In the data rows, 50 means zero.
How far apart are the two rows of each pair, measured in a hidden way? 0 means very close, and 40 very far. Two or three weighted sums of its numbers give each row a place; it is the straight-line distance between the places.
array([38, 46, 30, 52, 47, 65, 42, 62, 18, 48, 37, 46, 80])
array([30, 57, 46, 61, 69, 50, 65, 41, 32, 50, 79, 21, 31]) -> 9
array([36, 77, 46, 43, 59, 41, 43, 64, 46, 46, 68, 51, 40])
array([42, 55, 36, 41, 53, 58, 66, 56, 48, 27, 56, 57, 54]) -> 17
array([38, 41, 49, 35, 34, 70, 50, 25, 45, 85, 28, 35, 49])
array([66, 62, 49, 49, 74, 40, 21, 40, 52, 44, 24, 52, 36]) -> 27
array([21, 58, 49, 36, 69, 46, 26, 64, 56, 36, 53, 39, 45])
array([23, 30, 48, 27, 42, 26, 47, 28, 43,  9, 95, 57, 48]) -> 18
array([62, 59, 43, 35, 63, 43, 64, 56, 60, 67, 47, 57, 43])
array([56, 58, 33, 59, 44, 43, 70, 59, 45, 48, 60, 57, 55]) -> 11
array([29, 58, 45, 45, 49, 58, 47, 42, 36, 38, 58, 20, 63])
array([35, 15, 71, 47, 32, 44, 62, 43, 40, 52, 77, 38, 49]) -> 11
array([64, 32, 85, 44, 64, 22, 35, 39, 47, 72, 53, 61, 70])
array([35, 49, 44, 37, 35, 30, 61, 22, 16, 47, 60, 28, 66]) -> 13
array([78, 30, 70, 55, 48, 42, 50, 55, 79, 68, 69, 76, 34])
array([82, 62, 50, 82, 76, 49, 42, 31, 53, 51, 26, 72, 55]) -> 37
array([56, 63, 49, 60, 58, 48, 54, 79, 63, 42, 58, 58, 26])
array([71, 72, 37, 62, 52, 55, 52, 52, 50, 65, 32, 65, 63]) -> 20
array([69, 57, 48, 59, 26, 53, 56, 80, 67, 50, 56, 55, 44])
array([38, 70, 61, 44, 39, 57, 32, 51, 59, 52, 70, 37, 24]) -> 20
array([66, 69, 44, 86, 36, 52, 49, 59, 51, 38, 54, 72, 43])
array([51,  9, 85, 33, 46, 43, 45, 52, 53, 40, 88, 37, 58]) -> 34
array([17, 56, 66, 48, 66, 44, 87, 62, 67, 53, 38, 85, 29])
array([41, 63, 53, 59, 79, 29, 25, 47, 57, 44, 50, 54, 50]) -> 24
array([55, 53, 42, 23, 29, 50, 57, 48, 41, 49, 45, 39, 64])
array([47,  5, 71, 24, 84, 42, 33, 53, 41, 46, 60, 37, 56]) -> 14
array([49, 62, 41, 49, 41, 39, 74, 62, 49, 51, 58, 62, 45])
array([68, 36, 84, 59, 99, 12, 30, 30, 61, 62, 65, 48, 69]) -> 11
array([46, 33, 58, 24, 58, 54, 26, 41, 55, 50, 57, 15, 44])
array([30, 41, 29, 37, 37, 32, 49, 47, 16, 32, 46, 58, 83]) -> 14
array([72, 49, 39, 81, 54, 61, 48, 49, 53, 69, 20, 69, 56])
array([46, 43, 40, 50, 56, 52, 29, 57, 31, 44, 41, 53, 61]) -> 15
array([63, 66, 41, 64, 31, 44, 78, 58, 53, 65, 43, 57, 41])
array([67, 28, 67, 53, 66, 58, 40, 59, 72, 77, 36, 68, 41]) -> 7
array([59, 60, 48, 69, 37, 67, 47, 58, 41, 53, 47, 41, 55])
array([57, 54, 37, 62, 42, 61, 40, 82, 65, 44, 46, 63, 49]) -> 14
array([71, 57, 50, 64, 60, 46, 30, 52, 56, 80, 38, 61, 48])
array([58, 51, 42, 59, 43, 52, 36, 56, 46, 44, 51, 55, 56]) -> 11
array([63, 24, 67, 15, 59, 64, 38, 59, 67, 64, 32, 54, 63])
array([46, 54, 42, 41, 39, 47, 67, 47, 50, 51, 50, 48, 61]) -> 2
array([55, 60, 40, 64, 58, 59, 41, 63, 64, 44, 44, 60, 47])
array([59, 62, 38, 65, 35, 39, 62, 67, 58, 49, 44, 80, 46]) -> 5
array([46, 50, 30, 44, 33, 49, 65, 49, 70, 26, 70, 60, 44])
array([41, 65, 50, 44, 56, 52, 59, 64, 43, 46, 55, 48, 37]) -> 6
array([39, 68, 45, 89, 42, 66, 31, 62, 20, 25, 74, 39, 41])
array([24, 46, 34, 13, 53, 48, 91, 55, 71, 31, 67, 41, 40]) -> 4
array([46, 62, 37, 33, 65, 53, 72, 54, 49, 52, 44, 45, 58])
array([54, 63, 50, 37, 55, 56, 35, 60, 63, 48, 38, 63, 50]) -> 10
array([62, 74, 45, 53, 68, 49, 43, 56, 46, 61, 44, 48, 46])
array([24, 60, 73, 60, 44, 47, 74, 47, 73, 65, 17, 91, 59]) -> 23
array([59, 31, 47, 72, 64, 32, 41, 33, 28, 43, 47, 55, 40])
array([66, 61, 44, 86, 39, 64, 20, 61, 27, 34, 35, 57, 63]) -> 9
array([42, 67, 40, 56, 30, 56, 70, 60, 45, 44, 57, 45, 45])
array([68, 25, 87, 63, 46, 50,  5, 39, 61, 51, 54, 50, 44]) -> 11
array([71, 61, 41, 56, 56, 46, 39, 40, 40, 48, 53, 42, 70])
array([42, 64, 29, 36, 49, 36, 85, 44, 37, 58, 56, 48, 57]) -> 6
array([36, 58, 57, 53, 34, 66, 80, 47, 57, 64, 30, 80, 32])
array([57, 57, 34, 81, 44, 53, 42, 58, 33, 33, 54, 79, 61]) -> 28
array([45, 67, 68, 82, 34, 79, 49, 46, 74, 40, 56, 15, 52])
array([45, 71, 53, 60, 24, 87, 52, 54, 60, 60, 59, 31, 52]) -> 11
array([35, 49, 51, 35, 71, 63, 39, 66, 58, 50, 38, 51, 50])
array([49, 23, 88, 48, 52, 74, 28, 61, 50, 52, 55, 50, 41]) -> 7
array([51, 58, 36, 58, 57, 64, 39, 42, 46, 55, 32, 58, 71])
array([34, 13, 77, 21, 56, 45, 52, 60, 45, 47, 66, 29, 46]) -> 28
array([57, 77, 51, 70, 75, 47, 43, 33, 43, 58, 49, 56, 72])
array([26, 45, 22, 11, 37, 34, 77, 43, 44, 17, 99, 17, 56]) -> 34
array([42, 90, 31, 52, 65, 73, 29, 53, 76, 63, 20, 32, 60])
array([29, 80, 74, 99, 52, 44, 58, 20, 68, 62, 34, 90, 56]) -> 29
array([51, 71, 35, 75, 57, 78, 25, 69, 67, 56, 37, 60, 29])
array([26, 55, 31, 41, 69, 47, 71, 78, 44, 35, 48, 49, 41]) -> 16
array([56, 18, 88, 37, 85, 58, 11, 42, 58, 68, 41, 42, 49])
array([29, 31, 81, 36, 53, 49, 76, 63, 55, 61, 70, 33, 26]) -> 16
array([34, 63, 52, 59, 44, 70, 31, 60, 19, 25, 62, 28, 61])
array([47,  5, 75, 36, 57, 42, 49, 42, 33, 55, 60, 34, 49]) -> 8
array([43, 21, 59, 48, 52, 62, 15, 33, 50, 31, 75, 66, 51])
array([45, 46, 40, 40, 51, 37, 52, 44, 36, 39, 53, 36, 48]) -> 24
array([10, 45,  2, 27, 65, 22, 56, 27,  4,  0, 99, 23, 71])
array([64, 65, 37, 59, 43, 54, 46, 61, 72, 48, 42, 92, 56]) -> 27
array([40,  9, 84, 25, 45, 48, 35, 42, 46, 41, 74, 36, 55])
array([79, 58, 50, 56, 41, 45, 24, 33, 59, 40, 66, 58, 50]) -> 23
array([67, 65, 41, 65, 41, 65, 46, 81, 70, 57, 48, 70, 51])
array([64, 68, 36, 76, 44, 68, 58, 73, 56, 61, 56, 76, 35]) -> 12
array([53, 52, 44, 46, 50, 51, 32, 46, 47, 30, 43, 23, 48])
array([80,  9, 89, 65, 99, 64, 33,  1, 72, 95,  8, 58, 45]) -> 39
array([57, 49, 43, 41, 63, 43, 47, 39, 37, 46, 58, 36, 59])
array([44, 47, 25, 30, 23, 46, 65, 47, 59,  3, 99, 48, 52]) -> 19
array([86, 46, 30, 76, 41, 47, 67, 45, 56, 63, 51, 86, 61])
array([27, 38, 32, 39, 63, 91, 46, 55, 52, 27, 50, 15, 40]) -> 10
array([52, 59, 52, 57, 50, 63, 59, 73, 78, 56, 28, 90, 42])
array([40, 59, 55, 55, 30, 55, 75, 54, 72, 57, 25, 91, 32]) -> 16
array([71, 60, 44, 56, 63, 41, 38, 46, 56, 47, 42, 58, 57])
array([60, 59, 47, 47, 48, 58, 34, 47, 47, 57, 42, 56, 56]) -> 11
array([37, 62, 41, 59, 15, 56, 54, 33, 25, 56, 46, 19, 59])
array([38, 59, 65, 13, 52, 74, 52, 56, 65, 62, 48, 22, 61]) -> 16
array([69, 51, 42, 49, 67, 51, 33, 51, 41, 61, 30, 48, 66])
array([56, 59, 30, 56, 42, 49, 59, 33, 45, 32, 66, 53, 62]) -> 13
array([21, 41, 61, 53, 42, 46, 62, 39, 39, 61, 12, 90, 66])
array([49, 61, 54, 80, 82, 61, 18, 33, 36, 56, 41, 39, 46]) -> 18
array([36, 71, 36, 70, 13, 56, 72, 48, 35, 37, 48, 40, 51])
array([61, 58, 50, 49, 56, 43, 58, 65, 61, 43, 61, 63, 36]) -> 13
array([55, 42, 43, 51, 48, 34, 62, 46, 37, 39, 62, 48, 51])
array([18, 52,  0, 47, 44, 13, 65, 58, 38,  0, 99, 62, 57]) -> 24
array([49, 12, 87, 39, 73, 54, 14, 43, 57, 64, 42, 31, 54])
array([23, 67, 59, 82, 47, 80, 50, 48, 58, 22, 61,  0, 35]) -> 5
array([65, 68, 52, 70, 56, 52, 48, 76, 61, 49, 35, 86, 34])
array([54, 75, 42, 92, 34, 58, 58, 61, 31, 59, 54, 56, 50]) -> 14
array([53, 73, 54, 76, 41, 71, 52, 88, 66, 41, 56, 87, 48])
array([59, 49, 56, 50, 33, 30, 25, 49, 51, 31, 60, 57, 43]) -> 23
array([70, 42, 34, 39, 50, 28, 61, 40, 54, 71, 38, 50, 73])
array([66, 54, 41, 44, 46, 56, 41, 56, 51, 41, 30, 59, 61]) -> 16
array([71, 57, 34, 70, 55, 45, 60, 51, 61, 70, 59, 62, 45])
array([44, 62, 47, 45, 57, 52, 63, 59, 57, 61, 67, 40, 38]) -> 7
array([67, 64, 34, 49, 30, 59, 62, 32, 38, 68, 40, 57, 75])
array([40, 15, 74, 36, 70, 35, 35, 55, 52, 51, 45, 64, 44]) -> 18
array([45, 69, 41, 43, 45, 65, 70, 57, 58, 46, 61, 42, 46])
array([50, 61, 51, 56, 73, 64, 35, 54, 45, 64, 51, 44, 36]) -> 10
array([23, 61, 29, 41, 65, 63, 43, 56, 58, 47, 28, 26, 52])
array([53, 67, 52, 51, 61, 49, 21, 49, 54, 57, 40, 49, 48]) -> 6
array([42, 53, 35, 47, 17, 53, 73, 57, 65, 27, 81, 59, 45])
array([43, 15, 81, 22, 44, 48, 62, 49, 58, 73, 49, 27, 32]) -> 15
array([44, 67, 39, 84, 28, 69, 59, 65, 32, 35, 59, 55, 49])
array([87, 62, 54, 62, 63, 41, 26, 31, 58, 51, 43, 53, 69]) -> 19
array([31,  8, 72, 28, 37, 55, 43, 41, 52, 18, 93, 26, 51])
array([20, 23, 64, 28, 41, 32, 48, 41, 52, 15, 79, 40, 61]) -> 8
array([40, 57, 60, 74, 65, 52, 42, 65, 41, 50, 51, 42, 18])
array([38, 30, 64, 40, 60, 47, 65, 65, 56, 72, 54, 39, 36]) -> 19
array([35, 66, 18, 48, 58, 71, 52, 46, 50, 51, 39, 24, 57])
array([32, 73, 35, 64, 22, 63, 75, 61, 40, 46, 58, 38, 44]) -> 6
array([57, 32, 70, 34, 79, 52, 35, 48, 66, 81, 44, 47, 50])
array([61, 60, 46, 50, 55, 57, 29, 68, 72, 40, 45, 74, 54]) -> 2
array([75, 56, 24, 70, 30, 57, 78, 32, 34, 63, 37, 55, 63])
array([62, 69, 30, 78, 14, 63, 51, 51, 24, 59, 53, 40, 73]) -> 21
array([49, 43, 46, 46, 63, 42, 63, 53, 65, 48, 30, 61, 21])
array([35, 71, 49, 54, 45, 63, 79, 54, 45, 50, 71, 31, 28]) -> 27
array([57, 24, 81, 27, 61, 38, 43, 55, 65, 64, 53, 60, 46])
array([93, 71, 42, 75, 11, 57, 45, 80, 80, 46, 55, 78, 43]) -> 15
array([59, 53, 55, 52, 37, 47, 55, 77, 57, 18, 71, 61, 24])
array([72, 21, 84, 67, 90, 48, 69, 10, 69, 92, 33, 64, 50]) -> 35
array([52, 64, 31, 79, 48, 59, 35, 62, 25, 28, 57, 57, 58])
array([58, 62, 39, 44, 78, 67, 47, 66, 53, 60, 23, 62, 66]) -> 8
array([60, 22, 88, 44, 64, 32, 35, 56, 63, 76, 44, 67, 42])
array([39, 46, 39, 20, 44, 48, 61, 64, 51, 58, 33, 52, 57]) -> 10
array([44, 17, 91, 47, 56, 39, 55, 49, 58, 76, 53, 43, 36])
array([51, 71, 47, 58, 56, 64, 42, 48, 31, 54, 42, 53, 63]) -> 23
array([73, 51, 36, 50, 34, 57, 74, 58, 54, 49, 48, 73, 48])
array([51, 52, 47, 50, 40, 34, 76, 41, 47, 55, 52, 65, 51]) -> 3
array([58, 17, 71, 29, 47, 49, 60, 32, 53, 70, 59, 50, 53])
array([55, 57, 43, 77, 56, 52, 38, 54, 45, 48, 40, 69, 36]) -> 21
array([63, 56, 42, 66, 45, 54, 34, 51, 43, 58, 49, 50, 59])
array([49, 54, 35, 59, 69, 61, 43, 59, 39, 59, 41, 61, 51]) -> 11
array([54, 69, 50, 64, 43, 70, 69, 79, 77, 66, 35, 53, 43])
array([43, 62, 39, 53, 57, 50, 40, 58, 40, 53, 38, 55, 52]) -> 11
array([60, 48, 34, 36, 20, 46, 61, 44, 47, 67, 35, 44, 69])
array([58, 55, 44, 67, 48, 57, 51, 62, 58, 55, 57, 60, 37]) -> 2
array([49, 66, 43, 83, 24, 84, 29, 63, 30, 45, 60, 47, 69])
array([61, 57, 39, 56, 51, 37, 60, 34, 26, 47, 60, 38, 70]) -> 14
array([39, 65, 45, 48, 60, 61, 60, 63, 53, 51, 63, 37, 30])
array([41, 79, 65, 78, 22, 68, 63, 43, 78, 44, 60, 34, 35]) -> 10
array([43, 20, 68, 38, 41, 44, 60, 42, 51, 35, 81, 48, 50])
array([74, 60, 49, 75, 27, 35, 58, 56, 45, 55, 65, 66, 31]) -> 26
array([33, 50, 56, 53, 44, 55, 66, 34, 50, 54, 37, 68, 56])
array([83, 59, 43, 63, 50, 63, 23, 50, 86, 41, 72, 79, 44]) -> 26
array([47, 46, 41, 31, 46, 44, 41, 53, 39, 22, 54, 49, 54])
array([58, 52, 38, 44, 50, 34, 38, 36, 24, 42, 49, 38, 63]) -> 6
array([54, 67, 43, 76, 33, 60, 52, 48, 28, 51, 57, 53, 52])
array([67, 53, 42, 57, 26, 51, 48, 47, 39, 51, 45, 55, 64]) -> 8
array([64, 64, 48, 69, 40, 67, 45, 66, 57, 75, 53, 48, 38])
array([54, 46, 55, 30, 60, 55, 45, 55, 65, 64, 33, 54, 40]) -> 15
array([90, 55, 44, 75, 71, 53, 35, 46, 60, 64, 47, 64, 64])
array([45, 47, 86, 79, 32, 38, 56, 52, 43, 68, 56, 46, 38]) -> 6
array([55, 61, 39, 38, 31, 56, 82, 56, 60, 56, 53, 36, 45])
array([39, 66, 44, 50, 36, 53, 50, 57, 38, 32, 51, 59, 71]) -> 13
array([67, 53, 48, 44, 45, 37, 54, 45, 36, 42, 58, 43, 57])
array([51, 67, 50, 62, 29, 39, 63, 61, 59, 43, 77, 49, 15]) -> 11
array([55,  0, 64, 26, 76, 42, 24, 42, 45, 80, 42, 44, 69])
array([36, 56, 64, 35, 19, 38, 76, 50, 54, 42, 43, 82, 45]) -> 27
array([58, 75, 53, 71, 27, 60, 27, 15, 19, 40, 62, 37, 57])
array([77, 62, 42, 75, 64, 55,  0, 46, 29, 42, 57, 58, 70]) -> 23
array([43, 24, 75, 40, 47, 31, 55, 48, 46, 67, 36, 30, 31])
array([48, 39, 34, 41, 96, 51, 57, 75, 46, 61, 25, 54, 63]) -> 22
array([81, 72, 48, 71,  2, 62, 61, 69, 74, 57, 68, 74, 38])
array([55, 47, 37, 27, 32, 40, 64, 22, 40, 39, 41, 45, 65]) -> 27
array([61, 80, 47, 56, 41, 62, 60, 56, 68, 61, 56, 56, 45])
array([58, 28, 63, 38, 70, 63, 35, 49, 80, 83, 41, 46, 45]) -> 5
array([68, 47, 28, 11, 18, 48, 51, 62, 50, 17, 50, 52, 67])
array([50, 58, 53, 70, 41, 36, 38, 47, 22, 25, 51, 51, 49]) -> 17
array([20, 15, 81, 28, 55, 41, 42, 37, 55, 47, 61, 17, 41])
array([55, 48, 29, 58, 36, 54, 67, 67, 54, 45, 60, 61, 59]) -> 11
array([56, 56, 54, 65, 39, 10, 45, 37, 48, 29, 64, 50, 47])
array([41, 73, 38, 45, 26, 54, 61, 56, 53, 48, 36, 30, 44]) -> 11
array([47, 52, 59, 50, 40, 60, 55, 40, 58, 58, 15, 79, 50])
array([41, 64, 56, 31, 46, 59, 82, 58, 71, 60, 41, 35, 33]) -> 28
array([14, 43,  4, 30, 19, 66, 68, 40, 55,  0, 97, 24, 34])
array([65, 77, 16, 45, 21, 75, 62, 44, 62, 63, 31, 39, 64]) -> 23
array([55, 18, 81, 39, 33, 46, 37, 58, 58, 42, 86, 48, 45])
array([29, 10, 81, 32, 35, 57, 48, 53, 54, 48, 85, 31, 54]) -> 12
array([44, 55, 36, 28, 34, 48, 78, 35, 30, 46, 51, 17, 51])
array([31, 67, 38, 57, 27, 65, 74, 30, 20, 46, 55, 25, 55]) -> 15
array([61, 42, 40, 54, 46, 47, 30, 52, 41, 52, 45, 48, 56])
array([43, 41, 59, 24, 71, 74, 12, 37, 87, 65, 10, 36, 43]) -> 26
array([33, 70, 48, 99, 46, 34, 54, 57, 51, 37, 51, 88, 84])
array([30, 55, 22, 29, 27, 48, 20, 33, 21,  0, 99, 43, 51]) -> 10
array([47, 44, 48, 42, 26, 44, 72, 88, 71, 28, 61, 71, 45])
array([33, 56, 43, 73, 33, 54, 42, 49, 17, 31, 65, 17, 54]) -> 14
array([42, 51, 54, 64, 38, 53, 37, 54, 28, 41, 66, 27, 34])
array([76, 55, 50, 68, 65, 52, 52, 58, 42, 66, 30, 73, 42]) -> 18
array([71, 61, 42, 39, 42, 45, 41, 49, 56, 48, 39, 51, 57])
array([53, 52, 48, 46, 46, 52, 29, 37, 26, 48, 35, 41, 49]) -> 16
array([57, 14, 80, 20, 84, 48, 49, 47, 93, 78, 43, 61, 47])
array([62, 54, 50, 50, 35, 57, 38, 55, 51, 54, 48, 44, 53]) -> 5
array([71, 52, 32, 50, 46, 32, 57, 55, 50, 53, 39, 69, 69])
array([27, 52, 47, 58, 40, 62, 46, 17, 20, 27, 55, 14, 62]) -> 28
